Two rows play each game, the first against the second. How much does the first row win by? 20 is about a draw, 40 a big win and 0 a big loss. Wins can go round in a circle: one row can beat a second, the second a third and the third the first. Each row has two weighted sums of its numbers, A and B, taken from their middle values. A row wins by its A times the other's B, less its B times the other's A.
[-1.59  0.98  0.47  0.44  2.39 -0.12 -0.42  0.38 -0.8   0.32]
[-0.78 -0.23  0.33 -0.62 -0.05 -0.57  0.64  1.65  0.99  1.18] >> 8
[-0.24 -0.04  0.46  0.68 -0.28  0.61 -0.31  1.44 -0.07  0.29]
[-0.57  1.14  0.42  0.09 -0.39  0.49 -1.03  0.31  0.63 -0.28] >> 26
[-0.53  0.91  0.41  0.42 -0.73  0.82 -0.79 -0.72 -1.61 -0.42]
[-0.41  0.43  0.58  1.37 -0.91  1.07 -0.91 -0.05 -1.01 -0.68] >> 22
[ 0.98 -1.   -0.43  0.18  0.72 -1.05  0.25  0.31  1.21 -0.02]
[-0.59  1.35  0.2  -0.05 -0.49  0.47 -0.38  0.35 -1.14 -0.39] >> 23
[ 0.84 -1.44  0.26 -0.51  1.16 -0.37  0.73 -0.98  0.52 -0.6 ]
[-0.23  0.59  0.43  0.5  -0.6   0.96 -0.98 -0.19 -1.52 -1.01] >> 18
[-0.83  1.15  0.11  0.02 -0.99  0.64 -0.92 -1.   -1.48 -0.88]
[-0.39  0.82  0.74  0.85 -0.73  1.17 -0.92 -0.56 -1.34 -0.13] >> 26
[ 0.74 -1.12 -0.25 -0.6   0.91 -1.5   1.   -0.16  0.92 -0.18]
[-2.09  1.39 -0.07 -0.8  -0.23  0.12 -0.06  1.63  0.01  0.76] >> 19
[-0.36  1.1   0.89  0.9  -1.46  0.88 -1.37 -0.18 -1.38 -0.61]
[ 1.47 -2.03 -0.09  1.69  0.09 -0.34 -0.13  0.03  0.69 -0.12] >> 22
[ 1.04 -1.37 -0.29  0.03  0.98 -1.01  0.55 -0.69  0.54 -0.32]
[-0.55  0.22  0.69  0.53 -0.79 -0.32  0.    2.21  0.47  0.27] >> 19
[ 1.05 -1.62 -0.31 -0.05  0.43 -1.28  0.91 -0.38  0.27 -0.09]
[ 0.04  0.52  0.2   0.87 -0.3   1.49 -0.72 -0.96 -1.38 -0.73] >> 22
[-1.1   0.88  0.17 -0.27 -0.63  0.09 -0.57  0.96 -0.14  0.63]
[-0.63  0.51  1.01  1.52 -0.64  1.52 -1.22 -0.6  -1.16 -0.91] >> 19
[ 0.04 -0.42  0.5   1.53 -0.53  0.22 -0.46  0.75  0.24  0.36]
[ 1.63 -1.29  0.66  0.27  0.47 -0.04  0.39 -2.05 -0.29 -0.97] >> 14
[ 1.2  -0.86 -0.14 -0.97  0.82 -0.75  0.1  -0.93  0.08 -0.38]
[ 2.08 -1.74 -0.25  1.53  0.25 -0.07 -0.36 -0.95  0.64 -0.51] >> 14
[ 1.11 -1.21 -0.49 -0.48  0.38 -1.55  0.64 -0.97  0.63 -0.82]
[-0.94  0.51  0.6   0.79 -0.53  0.41 -0.64  1.37 -0.32  0.51] >> 18
[ 0.05  0.18  2.01  2.08 -0.69  0.2  -0.42  1.16 -0.07  0.  ]
[ 0.21  0.72  0.57  1.25 -0.48  0.81 -0.56 -1.25 -1.48 -0.95] >> 19
[-1.04  1.18  0.42  0.19 -0.59  0.91 -0.39  0.65 -0.83  0.29]
[ 1.15 -1.25 -0.32 -0.05  0.64 -0.65  0.56  0.05  0.34 -0.62] >> 21
[-0.81  1.25  0.3  -0.1  -0.67  1.13 -0.46  1.01 -1.01 -0.08]
[ 0.58 -0.23 -0.38 -0.33  0.7  -0.21  1.08 -1.14  0.06  0.03] >> 18
[-0.96  0.78  0.71  0.38 -0.67  0.5  -0.37  1.42 -0.59  0.07]
[ 0.13  0.82  0.28  0.69 -0.65  0.99 -1.02 -1.71 -1.45 -1.22] >> 19
[-1.95  1.03 -1.44 -2.45  0.43 -0.99  0.57  0.88  0.46  1.13]
[ 0.82 -1.26 -0.8  -0.69  0.6  -1.06  0.77 -0.04  0.99 -0.85] >> 21
[-1.29  1.19  0.66  0.14 -0.98  0.95 -0.6   0.91 -0.58  0.64]
[ 1.22 -1.06  0.67  0.2   0.58 -0.56  0.35 -0.44  0.86 -0.29] >> 20
[ 0.23  0.2   0.48 -0.85  0.51  0.39  1.21 -1.63 -0.22 -0.5 ]
[-1.28  4.49 -0.28 -0.6   0.07 -0.1  -0.01  2.03  0.86  0.92] >> 29
[-0.88  0.93  0.57  0.42 -0.62  0.04 -0.92  0.96 -0.92 -0.12]
[-0.98  1.07 -0.16 -0.15 -0.52  1.21 -0.06 -0.64 -1.48 -0.59] >> 28
[ 3.79  0.46  0.46  0.48 -0.76  0.73 -0.33 -1.42 -1.17 -0.88]
[ 0.71 -1.21 -0.74 -1.51  0.89 -1.02  1.1   0.02  1.07  0.51] >> 18
[ 0.86  0.13  0.25  0.02  0.45  0.13  0.09 -1.55 -0.82 -0.96]
[-0.23  0.76  0.54  1.01 -0.65  0.61 -0.49  0.44 -1.22 -0.44] >> 20
[-0.08 -0.13  1.43  1.28 -0.07 -0.21  0.39  1.44  0.68  0.69]
[ 0.88 -1.21 -0.42 -0.8   0.99 -0.77  0.98 -0.02  1.16  0.28] >> 21
[-0.34 -0.53 -0.83 -0.69  0.49 -0.79  0.77  0.99  1.19  1.24]
[ 0.06  0.35  0.38  0.79 -0.51  1.32 -0.79 -1.19 -1.58 -0.79] >> 15
[ 0.55  0.63  0.52  0.62 -0.78  0.8  -0.74 -0.9  -1.29 -0.87]
[ 0.82 -5.37 -0.37  0.6   0.18  0.2   0.07  0.77  1.53  0.79] >> 29
[ 0.27 -0.86 -1.11 -1.74  0.93 -1.69  0.89 -0.14  0.81  0.32]
[ 0.09  0.65  0.45  0.98 -0.76  0.68 -1.07 -0.89 -1.47 -0.76] >> 23
[-1.59  0.92 -0.14 -1.13  0.14 -0.02  0.6   1.45  0.29  0.94]
[-0.02 -0.65 -1.15 -0.8   0.56 -1.    0.75  0.46  1.33  0.73] >> 21
[ 0.25 -0.94 -0.84 -0.46  0.51 -1.41  0.89  0.06  1.17  0.56]
[-0.46  1.39  0.42  0.24 -0.81  0.94 -0.72  0.21 -0.65 -0.3 ] >> 20
[ 1.13 -0.95 -0.69 -0.24  0.58 -0.53  0.84 -0.21  1.15  0.21]
[-0.48 -0.35 -1.53 -2.16  1.07 -1.55  1.42  0.05  1.42  0.41] >> 21
[-0.82  1.15  0.36 -0.01 -0.9   1.23 -0.48 -0.28 -0.91  0.36]
[-0.51 -0.52 -1.5  -1.51  0.76 -1.37  1.09  0.26  1.21  0.99] >> 21
[ 1.13 -1.22 -0.19  0.05  0.7  -0.59  0.55 -0.5   1.02 -0.56]
[ 0.72 -0.34 -0.63 -0.84  1.02 -0.5   0.93  0.61  1.41  0.66] >> 16
[ 1.25 -0.8  -0.51 -0.26  0.57 -1.14  0.57 -0.11  0.63 -0.3 ]
[ 1.05 -1.66  0.25  0.15  0.5  -1.47  0.34 -0.68  0.68  0.17] >> 26
[-0.57  1.05  0.82  0.68 -1.    0.98 -0.56 -0.33 -1.25 -0.76]
[-0.51  0.22 -1.9  -0.84  0.96 -0.6   0.77  1.22  1.52  1.37] >> 28
[ 0.01 -1.36 -0.3  -0.61  0.37 -1.6   0.84  0.12  1.46  0.27]
[-0.57  0.97  0.5   0.31 -0.08  0.89 -0.62  0.47 -0.97  0.26] >> 19
[ 0.16  1.07 -0.1   0.34 -0.73  0.8  -0.81 -1.16 -2.09 -1.35]
[-1.06  0.45 -0.88 -1.5   0.66 -1.03  0.97  1.91  1.27  1.28] >> 14
[ 0.42 -1.11 -0.49 -0.32  0.86 -0.74  0.63  0.4   1.75  7.38]
[-0.7   1.37  0.48  0.32 -0.52  0.39 -0.67 -0.15 -1.01  0.28] >> 26
[-0.75  1.15  0.47  0.26 -0.31  0.51 -1.38  0.1  -1.13 -0.35]
[-0.47  0.87  0.29  0.79 -0.82  0.59 -0.87 -0.14 -1.34 -0.29] >> 23
[ 0.83 -1.1  -0.49 -0.37  0.49 -1.12  0.61 -0.43  0.92 -0.44]
[-1.33  1.9  -0.23 -0.16 -0.63  0.71 -0.96  0.17 -1.09 -0.25] >> 18
[ 0.74  0.61  0.58  2.   -0.06  0.96 -1.2  -1.72 -1.33 -1.19]
[ 1.27 -1.18  1.46  1.61 -0.51  1.03  0.03 -1.37 -0.76 -0.68] >> 28
[ 0.99 -1.08 -0.45  0.16  0.92 -1.    0.48 -0.63  0.95 -0.46]
[ 0.87 -1.61  0.34 -0.13  0.54 -1.33  0.94  0.33  0.97  0.21] >> 23
[-0.08  0.79  0.6   1.12 -0.58  0.96 -1.22 -0.85 -1.08 -0.8 ]
[ 1.28 -0.97 -0.37  0.35  0.95 -0.44  0.58  0.04  1.06 -0.37] >> 15
[-0.44  0.71  1.22  1.12 -0.57  0.6  -0.72  0.51 -0.7   0.3 ]
[ 0.9  -1.16 -0.38  0.39  0.74 -0.46  0.38 -0.08  0.89  0.18] >> 21
[-0.73  1.21  0.36  0.32 -0.68  0.99 -0.8  -0.24 -1.53 -0.42]
[ 1.06 -1.39 -0.4   0.43  0.58 -0.59  0.42 -0.5   1.15 -0.37] >> 20
[-0.99  1.33  0.23 -0.14 -0.95  0.72 -0.39  0.28 -0.49  0.05]
[-0.87  0.97  0.18 -0.15  0.07  0.79 -0.38  1.12 -0.48  0.37] >> 25
[-1.08  0.51  0.71  0.37 -0.95  0.49 -0.57  1.18 -0.52  0.27]
[ 0.06 -0.45  1.24  1.38 -0.25  0.21 -0.37  1.22 -0.35  0.15] >> 21
[-0.21  0.55  0.88  1.05 -0.53  0.98 -0.81 -0.04 -0.68 -0.02]
[-0.37  1.28  0.04  0.83 -0.55  1.03 -0.78 -0.28 -1.14 -0.46] >> 21
[ 0.2  -1.17 -0.21 -0.91  0.91 -1.45  1.22  0.64  1.47  0.12]
[ 1.32 -1.2   0.08  0.95  0.08 -0.37  0.41 -0.38  0.66 -0.38] >> 21
[-0.86 -0.01 -0.94 -2.52  1.28 -1.02  0.76  0.66  1.44  1.29]
[ 1.6  -1.16  0.88  1.72  0.02  1.22  0.03 -1.7  -0.6  -0.67] >> 14
[-1.78  1.26 -0.79 -1.09 -0.58  0.14 -0.19  0.94 -0.52  0.83]
[-1.71  0.71 -0.69 -1.09  0.09 -0.75  0.04  1.92  0.59  1.08] >> 22
[ 0.57  0.07  1.06  1.59 -0.72  0.73 -0.85 -0.95 -1.07 -0.7 ]
[ 1.36 -1.44  0.36  0.06  0.2  -1.11  0.24 -0.89  0.19 -0.57] >> 16
[-0.89  1.46  0.46  0.35 -0.45  0.35 -0.49 -0.55 -1.01 -0.58]
[-0.5   0.77  0.54 -0.01 -0.02  0.01  0.18  1.91  0.06  0.88] >> 14
[-0.48  1.15  0.63  1.03 -0.83  1.25 -0.38 -0.64 -1.1  -0.64]
[ 0.6  -1.13 -0.32 -0.06  1.12 -1.12  0.57 -0.26  0.94 -0.04] >> 16
[-0.42  0.47  0.42  0.17 -0.06  1.11 -0.71 -1.42 -1.25 -1.08]
[ 0.64 -0.78 -0.29 -0.73  0.44 -0.81  0.65 -0.55  0.55 -0.32] >> 20
[-0.93  0.98  0.04 -0.17 -0.41 -0.01 -0.31  1.54 -0.02  0.97]
[ 1.8  -1.16 -0.05  0.17  0.8  -0.81  0.52 -0.37  0.58 -0.54] >> 26
[ 2.   -1.31  0.7   1.07  0.35 -0.58  0.6  -1.35  0.62 -0.91]
[-0.39  1.03  0.49  0.61 -0.94  1.01 -0.83 -0.54 -1.29 -1.1 ] >> 20
[-0.15  0.93  0.45  0.66 -0.83  0.67 -1.12 -0.78 -1.35 -0.68]
[ 0.97 -1.35 -0.57 -0.34  0.68 -1.    1.06 -0.29  0.99  0.03] >> 21
[-1.18  1.24  0.46 -0.22 -0.3   0.86 -0.12  1.17 -0.42  0.39]
[ 1.02 -1.51  0.46 -0.24  0.31  0.05  0.27 -1.    0.47 -0.46] >> 15
[-0.85 -0.25 -0.97 -2.16  1.36 -1.63  1.09  0.76  1.03  0.66]
[ 0.29 -0.32 -1.43 -0.24  0.74 -0.25  0.89  0.24  1.83  0.57] >> 6
[-0.55  0.56  0.97  0.68 -0.82  0.58 -0.98  0.42 -0.81  0.42]
[-1.24  1.1   0.6   0.01 -0.57  0.89 -0.85  0.95 -0.83  0.29] >> 20
[ 1.44 -1.06  0.04 -0.5   0.81 -0.83  1.19  0.14  1.24 -0.09]
[ 0.54 -0.61 -0.63 -1.17  0.59 -1.24  0.96 -0.67  0.7  -0.17] >> 21
[-0.07 -1.24 -0.4  -1.01  1.15 -0.89  0.65  0.42  1.26  0.27]
[ 0.79 -1.08 -0.47 -1.3   0.71 -1.1   1.   -0.85  0.47 -0.06] >> 23
[-0.46  1.06  0.4   0.65 -0.35  1.06 -0.9  -0.51 -1.1  -0.36]
[-0.37 -0.85 -0.9  -1.97  1.18 -1.56  1.    0.18  0.99  0.32] >> 21
[-0.38  1.33  0.66  0.5   0.02  0.72 -1.07  0.22 -1.03 -0.18]
[-0.41  0.74  0.73  0.9  -1.2   0.61 -0.52  0.63 -0.95  0.49] >> 13
[ 0.11 -0.06 -1.29 -1.1   0.86 -0.65  1.11  0.09  1.41  0.51]
[-0.45  0.97 -0.01  0.42 -0.94  1.34 -0.67 -0.21 -1.17  0.03] >> 12
[-0.68  0.17 -0.2  -1.08  0.44 -1.06  0.91  1.75  1.4   0.53]
[ 0.07  0.21 -0.29  0.16 -0.28  0.34 -0.81 -1.35 -1.17 -0.49] >> 23
[ 1.17 -1.7   0.46  0.58  0.53 -0.3  -0.3  -0.75  0.77 -0.26]
[-0.97  0.97  0.58 -0.02 -2.93  0.33 -1.03  0.57 -0.36 -0.01] >> 27
[-1.44  1.57 -0.04 -0.88 -0.04  0.76 -0.34  0.44 -0.76  0.65]
[ 0.82 -1.39 -0.32  0.03  0.63 -1.05  0.86 -0.31  0.73 -0.51] >> 21
[-0.07  0.84  0.16 -0.12 -0.49  0.8  -0.1  -1.31 -0.82 -0.58]
[-0.34  0.04  0.9   0.91 -0.72  0.76 -0.5   1.19 -0.47  0.29] >> 26
[ 0.49 -0.95 -0.52 -1.21  0.9  -1.35  1.12  0.2   1.22  0.41]
[ 1.01 -1.05 -0.21  0.47  0.88 -0.87  0.38 -1.3   0.79 -0.5 ] >> 21
[-0.99  0.78  0.71  0.69 -0.79  0.82 -0.69  0.62 -0.83 -0.11]
[-0.36  0.58  0.82  0.97 -0.65  0.79 -0.81  0.71 -0.39 -0.03] >> 21
